In the rows, zero is written as 128.
Families of rows that turns and mirrors carry onto each other, the same ones carrying the whole set onto itself: the rest of each named row's family, in list order
7 families of 5 rows
k250: [152 113 129 133 146 123 141 106 160 103 110 137 162 121 143 110 139]
k104: [117 135 117  77 156 111 125 112 133 139 111 104 147 131  98 122 109]
k505: [ 91 109 125 133 154  99  97 152 106 118 113 141 132 108 125 116 123]
k111: [106  94 138 147 143 101 108 148 110 118  97 147 115 119 134 134 125]
k612: [130 138 142 157 103  91 117 152 133 151 119 137 172 107 116 115 130]
k458: [142 143 150 124 129 112 132 140 110 138 149 133 103 153 139 164 127]
k534: [141 132 138 140 136  95 143 132 103 129 130 128  90 160 133 143 145]
k985: [114  89 134 140 145 116  82 136 126 136 114 153 132 122 147 137 126]
k979: [134 112 127 121 164 135 138 101 173 123 122 120 155 132 139 123 140]
k822: [110 101 141 130 142 107 103 150 104 116  94 153 118 126 146 113 126]
k3: [142 155 136 149  99 111 116 147 133 137 134 150 173 112 122 129 121]
k578: [111 140 122  75 142 113 122 124 140 145  96 100 152 137 110 131 114]
k24: [148 140 142 154 100  94 134 125 123 153 138 144 164 117 104 121 144]
k164: [113 154 109  86 141  95 122 120 133 140 109  98 162 137 109 123 114]
k357: [142 148 144 150 116 108 117 136 150 161 138 140 179 117 129 139 131]
k220: [130 142 134 166 103 105 119 155 125 154 132 142 170 132 118 125 134]
k949: [153 131 134 125 136 121 152 126 109 132 121 123 107 170 115 158 141]
k379: [131 133 131 133 127 120 150 145 105 123 116 116  95 165 115 140 145]
k281: [147 123 114 129 150 111 139 116 175 112 127 108 134 137 141 112 151]
k74: [117 140 117  96 145 105 118 130 125 163 111  98 153 128  84 139 127]
k162: [117 134 147 142  98 101 123 130 150 166 128 124 173 122 138 120 144]
k967: [148 117 118 122 141 143 131 101 170 109 113 136 162 122 123 130 131]
k918: [127 130 145 123 124 116 156 128 102 140 130 121 104 162 107 158 130]
k585: [164 120 123 128 137 125 135 105 174 105 113 139 152 127 131 127 133]
k363: [136 122 161 133 141 128 167 133 111 127 127 125 108 144 122 151 149]
k666: [138 120 127 123 156 111 139 107 165  90 113 128 145 103 135 137 129]
k428: [101 109 142 123 150 106 103 151 101 121  88 143 127 122 148 137 118]
k416: [161 128 130 134 147 123 148 113 172 106 126 130 157 116 125 117 132]
k448: [102 138 123  89 146  98 131 116 120 157 115  94 136 150 114 116 131]
k356: [134 132 139 126 127 127 152 145 112 139 125 119 104 173 113 148 141]
k924: [136 140 126  75 150  93 108 122 117 155 109 101 128 136 119 114 126]
k780: [103 140 120  81 130 118 136 117 131 144  98  94 147 141 105 130 124]
k996: [132 151 134 148  94  92 113 149 132 146 131 148 169 121 122 117 124]
k225: [125 115 138 132 134 102  97 155  96 118  90 151 123 112 138 116 126]
k412: [127 116 138 137 150  87  85 146 111 132 102 153 130 107 148 133 122]

The rest of the family of k250: k164, k220, k949, k428
The rest of the family of k363: k505, k24, k74, k666
The rest of the family of k924: k458, k985, k281, k162
The rest of the family of k104: k111, k612, k918, k416
The rest of the family of k780: k3, k379, k967, k225

